Some points:
[-23. -12. -5. 24. -25. 10. -14. -8. -29. 31. -3. 17. -2. 31. 15. 6. -8. -37. -6. 6. -12. 6. -1.
 -12. -20. -9. -16. -9. 7. -2. 30. -10. -12. 32. 9. 60. 15. 25.]
[-45. -9. -9. -5. -14. -47. -24. -39. -6. -5. 19. 19. -16. 26. -44. 17. 19. 35. 12. 8. -44. -17. 54.
 27. -8. -2. -14. -18. 44. 8. 45. 9. 36. 25. 26. -18. -21. 20.]
[0. 2. 20. 20. 1. 1. 23. 35. 48. 37. 20. 24. 19. 16. 23. 32. -1. 6. 0. -29. -26. -12. 0.
 -27. -53. -39. -33. -24. -13. -15. -8. -8. -20. -3. 20. 11. 27. 23.]
[-3. 15. -22. 12. -26. 5. -21. 25. 37. 6. 10. 1. 4. 14. -36. -14. -29. -21. 32. -25. 42. 38. -28.
 11. 16. 9. 29. -19. 36. -16. 3. -52. -28. -9. 9. -17. -6. 7.]
[9. 12. 21. -40. -8. 7. -11. -20. 10. -42. 2. -10. 22. 22. 48. 41. -51. -52. -1. -9. -30. -8. 5.
 107. -9. 40. -5. -5. 1. 1. 6. -13. -9. -18. -54. -13. 29. 33.]
[16. -14. -27. -31. 2. -19. 4. -23. 20. 49. 0. -16. 39. 13. 0. -40. 19. -16. -2. 16. 6. -36. -6.
 19. 19. 0. 27. 8. 7. -1. 17. 9. -27. 18. -12. -3. -22. -47.]
[-40. -23. 3. 11. -26. -10. 13. 21. 11. 57. 7. -27. -6. 12. 5. -13. -3. -2. -38. -4. 5. 5. 17.
 11. 27. 7. 3. 9. 1. 42. 12. -17. -20. 9. -29. -10. -7. -8.]
[-8. -21. 23. -33. -37. 42. 16. 8. 38. -30. -37. -13. 1. 4. 26. 35. -21. 17. 22. 14. -15. -9. -2.
 -36. -12. 48. 13. -61. 28. -9. 3. 48. 43. 37. -11. -42. -44. -34.]
[1. -9. 36. 3. -23. 21. 17. 15. 28. 6. -17. 69. -24. -4. -15. 8. 1. -5. -19. 39. -34. -28. -21.
 17. 66. -3. 28. 8. 23. -51. 20. -10. 5. -27. -27. 28. -17. -22.]
[14. -7. -21. 12. -9. -12. -19. 8. 3. -10. -25. 0. 13. -25. 10. -37. 4. -23. -14. 24. 20. 12. 39.
 41. 21. 13. -23. -15. -32. -48. -4. -4. -15. 16. 26. 25. 10. 24.]
[-3. -24. -3. -5. 38. 20. -11. 20. -6. -21. 11. -17. -15. -18. -24. -14. -18. 48. 0. -12. -15. 28. -12.
 29. 24. -16. 1. 3. -33. 10. -5. -24. 9. 4. -38. 10. 11. 21.]
[-28. -3. -16. -27. 22. -43. -6. 11. -20. 7. -39. 8. 9. 11. 66. 19. -1. 2. -2. 3. 23. -6. -13.
 18. -1. -47. 17. 24. 30. 4. 32. 40. -2. -46. 38. -9. -21. -21.]
[-34. 37. -35. -12. -19. -25. 43. -1. -9. -41. 29. 1. 11. -59. -2. -6. -14. -13. 7. 11. 16. 47. 13.
 6. 30. -7. 9. -15. -43. -27. -32. -4. -17. 32. 28. 14. -8. 33.]
[-35. -6. 6. -10. 25. -2. 41. 12. 19. 5. 4. 5. -17. -17. -52. -22. -21. 12. 18. -9. 13. 46. -27.
 3. -5. 2. 10. 21. 5. -26. 52. -19. 1. -21. -22. -13. 11. -33.]
[20. 12. -17. -6. 18. 0. -2. -34. 13. 11. -13. -56. -27. -9. -16. 17. 12. -2. 52. 42. -16. 11. -18.
 7. 22. -8. -9. -12. 10. -22. -21. -20. -6. -16. 7. 44. 32. 1.]
[2. 21. -41. 43. -24. -51. 14. -16. 39. -9. 33. 6. -29. 41. 69. -7. 19. 11. -6. -8. 9. 4. -23.
 22. 13. 23. -54. -11. 53. 13. -31. 14. 35. -14. -24. -15. -17. -50.]
[-13. 10. 12. 12. 26. 0. 3. -21. 12. 4. -3. -15. 8. -17. -16. 16. -2. 26. 15. 15. 9. 32. 24.
 13. -27. 12. -27. -15. -55. -5. -3. -9. -24. 5. 15. 27. -5. -49.]
[0. -36. -1. -32. 9. -73. 12. 0. -48. -12. -7. 25. 4. 21. 12. 12. -3. -9. 15. 10. -20. 31. -1.
 -17. -15. 9. 17. -27. 17. 42. 39. 18. -4. -21. 18. -2. -9. -16.]
[-20. -9. 6. -3. 4. 22. 5. 4. 12. -14. -31. -21. -27. -19. 14. -28. 27. 3. 21. 3. 33. 11. 44.
 -16. 10. -11. -30. -7. -20. -16. 17. -6. -9. -16. 1. -21. 44. 8.]
[30. 5. -32. -29. -42. -24. -36. -40. 0. 31. 35. 24. 15. 3. 6. 2. 29. 18. -4. -13. -9. 6. -8.
 -26. 11. -10. 45. 19. 1. -2. 25. 21. -30. 25. -36. -24. -5. -26.]
[-5. -24. -20. -11. 29. 24. -2. 18. -14. -3. -10. -4. 4. 24. -10. -3. -21. 17. -22. -42. -7. -8. -27.
 7. -13. 9. -19. 27. -24. 2. 28. 13. 23. 34. 46. 14. -17. 11.]
[-19. 0. 3. 39. 2. 17. -12. -5. -16. -33. -6. -29. -6. -4. 24. 31. 11. 28. -25. 11. 5. 22. 2.
 5. 30. -12. 26. -23. -38. -23. -13. -22. -7. 42. 3. 10. 19. -15.]
[12. -10. -20. -16. -29. 37. -3. -24. 23. -5. -5. 18. 2. 14. 26. -52. -56. 41. -17. -12. 14. 0. 33.
 -15. 39. 16. -13. 10. 28. 47. -4. -46. -31. -49. -3. 13. -3. 13.]
[-4. -12. -21. -9. -8. 8. -5. -10. -2. 8. -2. 18. -14. 9. 14. 17. 20. 3. 1. -17. 17. -25. -17.
 -24. -23. -8. 1. 5. -9. 4. -15. -13. 28. 23. 12. 9. 14. 35.]
[10. 24. 5. -35. -23. 11. 28. -22. 22. 28. 5. 16. 4. -24. 7. -21. 5. 6. -33. -31. -32. 16. -40.
 -15. -22. 15. -1. -15. -17. 0. 8. 46. 13. -4. 32. 35. 5. 35.]
[49. -38. 40. 12. -20. -9. 17. 3. -25. -20. -19. -10. -3. -37. 5. 12. 0. 31. -28. 19. 47. 27. -9.
 21. -24. -25. -22. -22. -19. -23. 6. 11. -9. -8. -7. 23. 22. -10.]
[7. -15. -9. -8. 19. 11. 35. -16. -8. -18. 25. -17. -15. 31. -12. -76. -7. -31. 1. -12. -25. -15. -20.
 -32. -11. -16. -12. 0. -2. 15. 22. 29. 41. 24. -4. 49. 20. 22.]
[-20. -39. -9. 12. 7. 24. 29. -6. 23. 2. 0. -5. -43. -22. -7. -1. 16. 7. -7. -6. 7. -12. -13.
 22. 0. -10. -6. 67. 29. -10. -17. 38. -5. -12. -34. -35. -12. 37.]
[43. 37. 37. 29. 4. -22. -16. 36. -3. -31. -25. -36. -8. -17. -20. -12. 34. 4. 21. -8. 6. -52. 16.
 -12. 11. 1. -26. 9. -14. 12. 40. 9. -23. 2. -31. -13. 12. -18.]
[18. 76. 23. 28. -12. 13. 27. -5. -26. 21. -25. -60. 8. 14. -20. 31. -14. -3. -33. 13. 18. -25. -17.
 20. -19. -11. 41. -1. -13. 16. 3. -36. 59. -33. -4. -32. -25. 5.]
[-12. -26. -6. -2. -4. -23. 25. -21. -10. 18. 23. -14. 28. 6. 8. 15. 4. -14. -10. -2. 2. -5. 9.
 -41. -21. -12. 6. -18. -11. -6. 5. -3. 18. 19. 2. 22. 26. 24.]
[44. -43. -37. 4. 0. -30. -12. 3. 43. 23. 1. -2. 5. -11. -13. 36. -9. -9. 8. -59. 4. 25. 46.
 8. -16. -34. 34. 10. 10. 6. 3. -11. 22. 13. -65. 2. -48. -3.]
[-5. 73. 10. 9. 29. -10. 8. -5. -20. -20. -35. 6. 23. -62. 8. 17. 9. 67. 9. -11. -26. -14. 13.
 2. -21. -2. -6. 18. 41. -1. -23. -23. -43. 10. -30. 27. -12. 15.]
[-9. 8. 8. -22. 7. -11. -9. -17. -9. 21. 4. 19. -19. -26. -34. -3. -11. 0. 1. 28. 57. -16. 40.
 33. -12. 25. -30. -19. -23. -40. -36. -11. 28. -9. 24. 8. 14. 16.]
[-37. -3. 0. 4. 13. -25. 6. 22. 10. 4. -37. 38. -12. 25. -17. -33. -45. -4. 9. -3. 46. -16. -5.
 10. 5. 7. 37. 4. 11. -22. -31. 11. -28. 27. -50. -27. 25. 22.]
[37. -5. -11. 24. 56. 30. 10. -35. -19. 14. -48. 24. 78. -6. 1. -22. 14. -17. -19. 23. -22. 31. -10.
 5. 45. -24. -46. -31. 63. -7. -19. -8. 22. 24. -13. -71. -19. 8.]
[49. 57. -8. 23. 23. -24. 21. 10. -58. -11. 19. 15. -57. -6. 20. 25. -11. 9. 17. 9. 1. -8. -19.
 -33. 15. 9. -20. -30. -35. -7. 31. -19. -12. 0. -38. -34. 6. 11.]
[-32. -10. -31. 6. -23. -5. 1. -16. 10. -2. 17. -1. 30. 9. 21. 26. 36. 22. 10. 22. -3. -9. -28.
 -5. -48. -8. 0. 1. -18. -4. 0. -4. -7. -15. 4. -1. 43. 28.]
[19. -28. -17. -28. -29. -12. -42. 9. -29. -35. -14. 10. 7. 21. 1. 10. 39. 17. 17. -8. 1. -7. -19.
 -11. -14. 7. 16. 2. 21. -4. 10. -6. -6. 10. 15. 16. 41. 8.]
[-15. -15. 12. -36. 47. -7. -35. 16. 28. 18. 49. -17. 17. -4. 12. -12. -38. 1. 16. 9. -19. -4. 5.
 8. 33. -7. 27. 0. -15. 2. -20. 12. -7. -42. -24. -14. -16. 10.]
[8. 24. 68. -4. 29. 24. -5. -70. -22. -42. 11. 3. -2. -2. 3. -12. 39. -22. 2. 13. 20. 1. 5.
 -7. -26. -21. 23. 19. -8. 21. -8. -36. -11. 6. -15. -31. 28. -27.]
[-14. -2. -23. -11. 0. -50. -23. 10. -11. -19. -39. -8. 26. 38. -8. 22. 11. 7. -9. 28. -3. -9. -36.
 -37. 8. 38. -18. 49. -20. 23. -22. 10. 26. 32. -1. 31. -5. -2.]
[-11. 7. -3. 13. -5. 37. -29. -1. 7. -9. -13. -55. -25. 22. 16. -27. 18. 36. 14. 43. 5. 34. 17.
 -14. -22. -23. 2. -21. -24. -18. 0. -7. 15. -8. -12. 23. 3. -3.]
[23. 36. 82. 52. 6. -33. -56. -35. -3. -4. -12. 8. -15. -18. 19. -73. -35. 16. -2. -15. -6. 20. -2.
 -14. -20. 29. 28. 19. -14. -10. -6. 10. 30. -13. 22. -26. -17. -6.]
[-26. 8. 4. 47. 3. 27. 15. 10. 15. -7. -30. -13. -6. -52. 25. -22. -11. -62. 33. -60. -35. -19. -13.
 3. 8. 4. 21. 22. 17. 24. 26. 11. 36. 34. 37. -12. 3. -35.]
[18. 3. 24. -2. -16. -8. 35. 24. -9. 8. -22. 1. -4. 3. -35. -8. 8. -19. 16. -10. -38. 39. 33.
 2. -8. 25. 0. 37. 21. 6. -74. -36. 4. -26. -1. 11. 21. -21.]
[23. 35. 2. -18. 34. -10. 13. 3. 62. -60. -10. -5. -16. 40. -28. 24. 46. -45. -48. -11. 11. 21. 41.
 -21. 36. 20. 10. -6. -21. -6. -9. 10. -24. -41. -3. -13. -13. 23.]
[-18. 7. 8. 5. 36. 14. 10. 28. 34. 26. 12. 34. 36. 53. 26. 5. 4. 12. 3. -6. -9. -31. -15.
 -54. -22. -27. -15. -21. -30. -24. -14. -24. -14. -6. 24. 11. 14. 20.]
[-32. 8. -57. 1. 28. 42. -40. 36. -26. 44. 19. 15. 16. -42. 2. 0. 30. -28. -19. -7. -2. 15. 20.
 -6. -7. 58. 6. 7. 5. -18. 22. 8. 19. -57. -38. -11. 4. -18.]
There is one direction along which these points spread out most. Where along it does each point below lie, from 0 to 99? 50 is the average, and the first point above lies past it. One standard deviation of the points above along it is 16.
[13. -16. 32. -9. 8. -13. -9. 21. 26. 24. 22. 22. 22. 0. -9. -9. -3. -12. 5. -8. -5. -39. -25.
 -10. -31. -8. -25. -20. -22. -9. 3. -4. 22. 24. 11. 28. 20. 19.] ~ 57
[13. 8. -30. 49. 1. 38. -27. -40. 10. -40. 3. 28. 23. -6. -44. 46. -84. -29. 11. 20. 13. -22. -6.
 -36. -16. -20. -16. 14. 17. 32. -5. 82. 12. -12. 14. 19. 11. -36.] ~ 59
[-2. -25. -15. -29. -29. -13. -22. -20. -13. 16. -26. 6. 1. -12. 11. 22. 40. 0. 6. 4. 12. -7. -7.
 -24. -21. 7. 18. -10. 2. 29. -10. -1. 8. -6. 21. 19. 12. 45.] ~ 61
[-2. -23. 34. -12. -12. -1. -32. 24. -31. -46. 65. 6. 12. 6. 38. 36. 16. -24. -22. -2. 3. 1. 3.
 -33. 2. -19. 4. 34. 49. -31. -15. -9. 28. 16. 32. 18. -32. -19.] ~ 63
[16. 23. -38. -62. -22. 11. 16. -17. -32. -7. 11. 11. 13. 38. 7. -5. 10. 28. 25. -38. 26. -31. 8.
 19. -17. -13. -9. 7. 7. -13. 5. 5. 30. 12. 27. 10. -20. -52.] ~ 66
[9. 61. 51. 16. -14. 14. -11. 0. -61. 16. -7. -60. -7. 25. -24. 12. -17. -5. 6. -8. 0. 19. 15.
 -19. 15. -6. -22. 16. 34. -32. 14. 38. -33. -2. -4. 0. -32. 32.] ~ 37
[-27. -26. 22. -41. 2. 1. 6. -19. 11. 50. 17. 8. -15. -24. 6. 32. -29. -14. -20. -6. 17. -1. 6.
 -30. 49. 22. -27. 41. 2. 29. 24. -22. -6. 22. -28. -13. 0. -33.] ~ 63
[-20. -39. 20. 67. 8. 5. 35. -17. -15. -23. 18. -10. 36. -19. -26. -9. 26. 5. 17. -29. 32. -38. -7.
 15. 35. 32. 19. -32. -7. 16. -6. -12. -15. -51. -11. 34. -60. 12.] ~ 44
[-6. -38. 13. 6. 1. 13. 21. 18. -37. 27. 29. -25. 8. 30. -22. -1. -17. 13. 0. -26. -13. 2. 5.
 21. 23. 32. 20. -14. 19. -12. -53. 31. -45. -18. 0. -47. 44. -20.] ~ 53
[38. -45. -43. 22. -15. 18. 29. 7. 6. -1. 17. 9. -2. -3. 1. -14. -30. 5. -4. 49. -31. -12. 20.
 -2. -31. 32. 18. 58. -20. -20. 12. -38. -35. -12. 27. -69. -39. 9.] ~ 54
[-25. 27. -3. -4. -51. 16. 10. 68. -13. -16. 15. 42. 30. 0. -13. -41. 4. -15. -13. 24. -17. 5. 22.
 22. -8. -28. 2. 11. -20. 51. -7. 21. 5. -10. -56. -14. -13. -27.] ~ 56
[9. 10. -24. 6. 36. -2. 11. 32. 12. -1. -3. -15. -35. -24. -26. -17. -28. 0. -74. -12. -25. -40. 11.
 1. -9. -16. 38. -18. 53. 28. 17. 15. 15. 25. 68. 19. 45. -25.] ~ 59
[7. 7. 12. 21. 23. 38. -19. -18. -20. 17. -28. 35. -61. 33. 3. 19. 45. 2. 13. -18. -6. 21. -4.
 43. -2. -9. 1. -13. -64. 12. -33. 15. -37. 8. 20. 5. -25. -7.] ~ 37
[5. 15. 18. -16. 27. 32. -16. 40. 18. -2. 33. -19. -39. -31. -14. -20. 7. -29. -8. 42. 22. 3. -38.
 17. -41. 18. -13. -19. 58. 43. -6. -5. -39. 30. 3. -10. -63. 1.] ~ 49
[25. -11. -3. -7. -11. -2. 2. 18. -14. 12. -8. -15. -38. -35. 12. 0. -7. -9. 47. 35. -6. -9. 25.
 9. 34. -39. -1. -20. -43. 12. -56. 3. 14. -9. 29. 7. -1. 18.] ~ 32
[1. -3. 4. -14. -46. -16. -34. 5. 12. 1. 11. 1. 29. -2. -25. 29. 25. 13. 4. -8. -8. 12. -55.
 7. 29. -19. -37. 11. -22. 27. 23. 7. 16. -6. 57. -22. 28. 11.] ~ 59
